The same turns and mirrors carry the whole set onto itself, and each row onto the other rows of its family. Which rows share a family with each named row? Give them in list order.
These 28 rows form 7 families of 4 rows each.
pizi: [ 17  -1   5 -21 -16 -15  43  -5  23 -20  10   5  -4  -4   1   8 -13   9
  12  -1   3  -7   2]
ramu: [ 17   2   6 -23 -28  -4  35 -10  17 -21  16   3 -13   1  -5  12  -9  16
  12  -8  -4 -15   3]
Luz: [ 22   5  -2 -20 -22  -7  32  -4  18 -24  21   5  -7  -2  -5   9 -17   6
  18  -5  -4  -8  -8]
Fibav: [ 22   3   1 -27 -16 -12  34  -1  18 -19  12  -1  -8   1  -8  -4  -9  14
  17 -13  -4  -4 -10]
dobo: [ 11  23  16  -5 -20  34   1  21   8  12  32 -27 -22  19 -10  41   8  -6
   1  22   2  13  -5]
Zesa: [ 20   8   8 -28 -18 -11  35  -5  27 -14  11   9 -10   6  -9  18 -12  11
  17  -5  -4 -10  -2]
feru: [ 36  -6   6  26  13  -9  15  -4 -13 -10 -26  -1   8   3  21 -13   9  -4
 -19   2  39 -26  -5]
Dizek: [  7  18  14  -7  -6  21 -11  17   1  11  39 -16 -22  24 -13  39  -1 -11
  -2  26  -2  19  10]
ton: [ 15 -17  18  32  24  37 -18  17 -17  15 -35   3 -22   4   2  10  16  -7
 -20   2  -9   8  -9]
bef: [ 21   5   2 -24 -15 -14  33 -11  16 -19  13  21 -14  -1  -9  14 -12   4
  12 -12   1  -8  -6]
Kozo: [  8 -14  17  20  17  47 -22  16 -13  27 -32   8  -9  18   4  17  15  -2
 -16   5  -4   3 -16]
Ruv: [  8  18  19   4 -10  26 -11  22   9  19  28 -22 -21  24 -14  44   6  -8
  -3  18   0  19  12]
rup: [ 14 -20  14  22  30  41 -24  15 -18  15 -29  -4  -9  25 -11   7  13  -6
 -14  13 -12  -2 -12]
Nezi: [ 14 -24  15  28  27  37 -15  12 -21  22 -34  -3  -8  21  -4   7  15  -7
 -13   3  -2   5  -8]
suko: [ 39  -5   4  17   2 -16  21  -8 -13  -8 -18  -5   1   6  16 -20   4  -9
 -19   6  34 -36  -9]
fim: [ 18 -20  23  29  21  35 -19  17 -29  20 -30  -1  -7  23   7  14  12  -4
 -18   3 -12   4 -10]
zigu: [ 13 -16  14  33  21  37 -18  20 -18  21 -34  -4  -9  20  -3  24  21   1
 -10  11  -5   5  -8]
dun: [ 11  24  25  -2  -3  36 -12  27  17   5  25 -21 -27  14 -10  40  10  -5
  -4  23   2   9  12]
tumis: [ 44 -10  11  16  10  -8  18  -2 -17  -8 -11  -2   5   7  15 -20   2   4
 -24  -3  34 -36  -6]
Zopa: [  6  17  14  -4 -12  36  -8  31   6  12  34 -13 -19  20 -15  42   5 -10
   4  23   3  12   4]
vovu: [ 42   0   5  15  13 -15  18  -3 -21  -6 -11   2 -10  -6  19 -23   5  -1
 -19  11  37 -24  -9]
Mogo: [  5  15  16  -3 -13  20   4  31  12  13  29 -21 -20  18 -15  43   7  -1
   2  27  -4  16  11]
vav: [ 35  -1   6  19   6 -14   1   1 -13  -1 -16  -2   4   5  25 -28   6  -4
 -27  -2  34 -26  -6]
sobo: [ 40  -3   1  18  11 -11   9   5 -16 -12 -14   4   6   3  14 -27   4  -8
 -15  -3  36 -31  -9]
poko: [ 12 -18  10  32  19  40 -29  19 -21  18 -30   6  -5  18   2  10  12  -9
 -14   9  -8  -1 -11]
niv: [ 42  -1   3  24   7  -8  10  -4 -11 -13 -18   0  -3   5   8 -17   8 -14
 -27   1  31 -40 -12]
moz: [ 24  10   6 -26 -13  -5  29 -11  21 -23  11   3 -14  -2  -1  11 -13  20
  18   9  -8  -8  -4]
rasab: [  5  18  27  -7 -15  30  -6  28   0  12  28 -16 -25  23 -11  44  14  -8
   0  17  -1  12  12]

Which other rows belong to the same family as Mogo? pizi, feru, zigu
Which other rows belong to the same family as rup? Dizek, bef, niv
Which other rows belong to the same family as sobo? Luz, Zopa, poko
Which other rows belong to the same family as Zesa? Ruv, Nezi, suko
Which other rows belong to the same family as vovu? ton, dun, moz

